[  53   21   61 -115 -105   44   95  112   20   57  -63  -89] = reve
[ 30  15  32 -15 -37  27  14  29  15   9 -16 -38] = dinir
[ 71 -19 -56  65  73  73 -54 -63  73  71  73  71] = Vusum
[  2  52   0  -1 -24  -3  50  52  -8  40 -29  -1] = nisa
[-20 -11 -31  66  61 -29 -49 -68 -15 -36  45  47] = zos
[  8   6  15 -78 -52  13  73  77  -4  51 -30 -33] = sezun
[ -2 -10  -5  26  22  -9  72 -40   7 -31   2  11] = Zeg
[11 -1  7 -5 -3 -2  4 -2  1 -4  2 -6] = Taze
[-13   9  -3 -42 -28   8  51  61 -13  51  -8  -5] = veza
[ 17  57 -63  -5  -3  -2  50  -2   1  -4   2  -6] = Paful
howmany Vusum: [71] => 3
howmany nisa: [-1] => 2
q: [ 20  57 -63] => reve

